In the rows, zero is written as 128.
The same turns and mirrors carry the whole set onto itself and the rows of a family onto each other. Which other rows belong to the same family as each row named below? List them in the order they appear above.
These 32 rows form 4 families of 8 rows each.
J_344: [119 147 160 160 117 124 100 120]
J_492: [109 116 139 146 110 152 111 136]
J_996: [105 145 123 144  99 107 154 131]
J_591: [ 99 138 125 135 105 124 143 160]
J_714: [128 140 125  82 106 119 139 122]
J_660: [145 154 134 105 135  87 140 121]
J_507: [158 133 150 118 119 124 120 164]
J_556: [140 127 143 117 125 103  98 164]
J_281: [128 153 169 158 125 121 114 133]
J_8: [141 122 159 103 150 126 110 119]
J_821: [120 103 137 137 104 147 109 131]
J_217: [134 124 113  92 127 116 152 137]
J_640: [114 169 144 123 141  94 139 136]
J_747: [117 129 136 142 134 128 148  89]
J_510: [ 94 138 123 134 125 115 132  93]
J_741: [128 150 152 129 123  76 142 131]
J_794: [114 144 129 135 120 136 153  93]
J_24: [136 141 136 110 111 111 104 168]
J_241: [125 130 147 171 138 120 113 135]
J_423: [135 155 164 156 132 113 123 147]
J_109: [119 149 105 146 102 123 129 151]
J_580: [135 122 168 105 142 116 123 106]
J_45: [113 149 114 149  94 114 141 138]
J_898: [125 120 120 123 122 163 110 126]
J_999: [116 126 143 145 145 118 134  91]
J_678: [138 100 128 129 104 145 113 122]
J_881: [155 132 147 117 139 115 108  97]
J_842: [149 125 150 108 146 133  97 127]
J_805: [126 117 104  94 120 119 138 124]
J_18: [117 116 109  96 113 127 128 111]
J_104: [137 144 129 108  99 121 117 167]
J_356: [133 167 135 114 140  92 143 126]

Which other rows belong to the same family as J_24? J_281, J_8, J_821, J_747, J_45, J_805, J_356
Which other rows belong to the same family as J_580? J_344, J_556, J_217, J_640, J_794, J_109, J_678

The same turns and mirrors carry the whole set onto itself and the rows of a family onto each other. Which other rows belong to the same family as each row named below? List them in the order they appear above.
These 32 rows form 4 families of 8 rows each.
J_374: [140 123 106 118 127 109 149 146 127 144 108 147 124 113 106 119 138 139
 141 149 173]
J_948: [106  94 141 108 101 138 129 160 108 122 131 162 116 162 149 119 112 134
 128 110 169]
J_690: [153 107 135 124 113 134 120 160 120  94 127 141 106 152 120 141 139 144
 125 152 105]
J_88: [115  85 149  94 101 140 139 136 122 129 121 155 120 160 143 115 118 129
 128 103 163]
J_261: [157  97 116  96 134 154 109 179 109 153 101 164 139 130 101 113 110 116
 122 107 120]
J_246: [143 151  82 127 140 136 107 145 124 129 141 145 114 124  71 122 105 104
 121 152 103]
J_581: [108 138  97 104 128 159 127 135 135 154 128 152 101 134 108  91  88  93
 140 102 168]
J_170: [136 128  97 119 139 110 139 156 122 138 106 137 124 119 107 125 142 132
 132 141 177]
J_501: [147 143  91 113 136 143 107 123 131 137 127 131 113 117  69 125 110  95
 113 150 106]
J_645: [151 111 128 132 105 133 112 154 107  90 121 149 126 154 113 130 138 140
 120 156 107]
J_708: [101 140 114 123 106 122 137 101 137 104 161 137  96 154 114 123 113 119
 128 149 145]
J_707: [161  82 107 106 137 155 123 175 102 146  99 163 134 128 108 112 103 107
 129 122 124]
J_567: [118 114 125 102 112 165  99 134 118 113 153 154 111 171 106 117  86  96
 109 105  93]
J_339: [155 150 101 104 141 130 106 135 142 139 134 127 106 118  72 126 103 107
 115 144 110]
J_418: [110 100 143  94 102 138 133 154 111 120 123 162 111 168 148 110 119 128
 140 105 161]
J_421: [162  95 123 101 127 157 114 187 103 152 109 153 128 130  98 123 111 105
 119 105 124]
J_179: [141 114 132 123 104 127 108 154  99  97 121 132 124 150 110 141 133 146
 115 157 104]
J_949: [ 92 140 110 119 111 126 123  95 136 107 150 140 103 148 120 123 113 125
 123 156 150]
J_524: [149  98 136 117 110 120 112 147 107 105 132 144 130 148 108 152 134 139
 105 156 104]
J_740: [105 130  96  96 125 143 125 120 123 165 134 158 129 131  95  95  85  92
 123 103 163]
J_50: [127 107 131 106 115 175 115 122 113 112 154 158  89 151 112 120  81  99
 110 116  97]
J_160: [ 98 136 120 125 103 118 122  91 142 111 141 138  99 135 121 110 122 128
 118 146 140]
J_79: [112 122 101  98 134 155 128 130 140 162 138 160 106 129 108 104  90  84
 127 103 170]
J_125: [107 124 103  89 135 143 135 125 138 168 141 152 110 129 101 106  86  96
 130  97 158]
J_412: [ 96 155 123 115 101 120 124 105 142 111 161 137 101 155 107 125 122 129
 120 133 143]
J_899: [158 101 113  95 136 161 119 191  99 147 118 159 133 146  95 131 101 105
 128 112 131]
J_136: [144 124  96 112 123 108 145 147 127 140 131 144 137 117 113 137 134 134
 141 146 175]
J_428: [129 129 101 115 123 104 127 159 129 147 106 139 143 131 105 122 143 133
 134 141 173]
J_282: [100  86 131 117  97 149 134 147 100 120 126 168 127 163 145 115 122 124
 131 114 160]
J_5: [119 109 135 102  99 172  98 127 118 120 152 156 106 159 111 121  83  98
 109 118  98]
J_891: [148 135  88 127 136 138 113 126 134 137 139 138 125 117  66 126 104 108
 111 149 104]
J_682: [113 112 134 108 115 168 100 133 117 117 130 155  98 167 102 101  90 101
 108 109  92]

Which other rows belong to the same family as J_418? J_374, J_261, J_645, J_708, J_567, J_125, J_891
Which other rows belong to the same family as J_899? J_581, J_339, J_524, J_50, J_160, J_428, J_282
Which other rows belong to the same family as J_707? J_690, J_88, J_246, J_740, J_412, J_136, J_682

The same turns and mirrors carry the whole set onto itself and the rows of a family onto each other. Which other rows belong to the same family as each row named below? List them in the order they appear above.
These 30 rows form 5 families of 6 rows each.
J_759: [126  97 141 131 118 110 111 112 123 153 115 114  85 111 142 164 147 118
 136]
J_737: [139 165 123 162 135 155 113 100 147  93 114  92 117 137  87 143 120  92
 118]
J_227: [140 138 143 111 120 131 111 141 140 106 113 109  95 156 103 102 152 121
 154]
J_902: [124 135 126 194 118 135 129  74 138 131 108 101 142 132 113 160 139 127
 130]
J_382: [138  98 128 140 115 103 117 120 119 162 106 121 107 101 133 168 129 129
 138]
J_431: [139 135 125 149 154 103 108 129 128 128 113 121 125 171 107 110 129 161
 154]
J_855: [132 149 145 109 114 132 100 117 127 103  86 117 110  97 114 154 147  99
 101]
J_718: [143 152 120 127 111 125 111 141 144  89 102 122  99 160 123 115 146 125
 168]
J_396: [134 115 101 126 131 123 109 131 131 141 121 113 117 148 125 119 122 174
 147]
J_739: [141 136 121 137 167 116 111 122 122 138 141 111 115 150 137 113 123 156
 146]
J_177: [158 153 113 171 123 146 110 100 144 103 120  98 118 150  92 156 107 102
 107]
J_785: [112 149 103 179 123 130 125  93 139 149 100 111 153 153 124 157 134 104
 141]
J_126: [137  99 138 143 118 105 109 120 123 135  94 124  96 111 133 183 120 116
 146]
J_728: [121 139 108 190 128 128 134  99 139 159 125 101 144 137 126 156 130 121
 145]
J_666: [136 136 117 103 139 111 106 148 142  97 117 135 108 158 109 115 137 125
 145]
J_323: [153 136 121 129 146 120 101 118 123 127 114 119 134 158 144 120 108 168
 146]
J_772: [113 132 105 178 138 145 128  90 131 159 113  98 145 128 115 142 149 111
 136]
J_887: [117 113 115 144 123 105 127 127 122 141 113 120 103  89 134 178 129 132
 140]
J_367: [144 169 139 125 140 122 116 129 154  91 106 122  99 141 108 105 128 128
 160]
J_802: [131 140 120 174 137 162 114 104 160  93 124  99 142 151  95 147 131 113
 123]
J_859: [102 141 103 181 126 132 124 104 148 151 130  96 137 152 124 163 131 134
 124]
J_91: [140 126 122 140 140 112 108 130 130 151 128 114 127 159 142 120 125 168
 150]
J_301: [131 134 127 114 105 122 119 102 135 105 109 129 116  92 130 173 145 100
 103]
J_452: [144 158 130 158 124 153 112  87 161 115  99 100 124 135  78 136 120 102
 110]
J_205: [131 153 144 115 120 125 126 121 115 119 101 119 122  85 112 150 153  95
 107]
J_226: [135 151 137 125 116 121 101 132 119 110  84 130 131 100 128 164 150 111
  97]
J_786: [144 161 143 163 134 152 123  99 145 106 139  84 119 146  96 143 123 104
 109]
J_654: [135 164 136 112 129 127 102 136 145  87 108 114  97 157 117 110 143 119
 148]
J_710: [126 156 165 117 114 114 102 118 146 115  88 128 105 106 121 157 147 106
 104]
J_980: [137 121 134 122 110  81 121 102 115 140 102 135  96 108 132 163 136 127
 129]

Which other rows belong to the same family as J_431? J_902, J_666, J_802, J_301, J_980
Which other rows belong to the same family as J_382? J_737, J_855, J_728, J_91, J_654
Which other rows belong to the same family as J_759? J_227, J_739, J_772, J_205, J_786
Which other rows belong to the same family as J_126? J_718, J_177, J_785, J_323, J_226

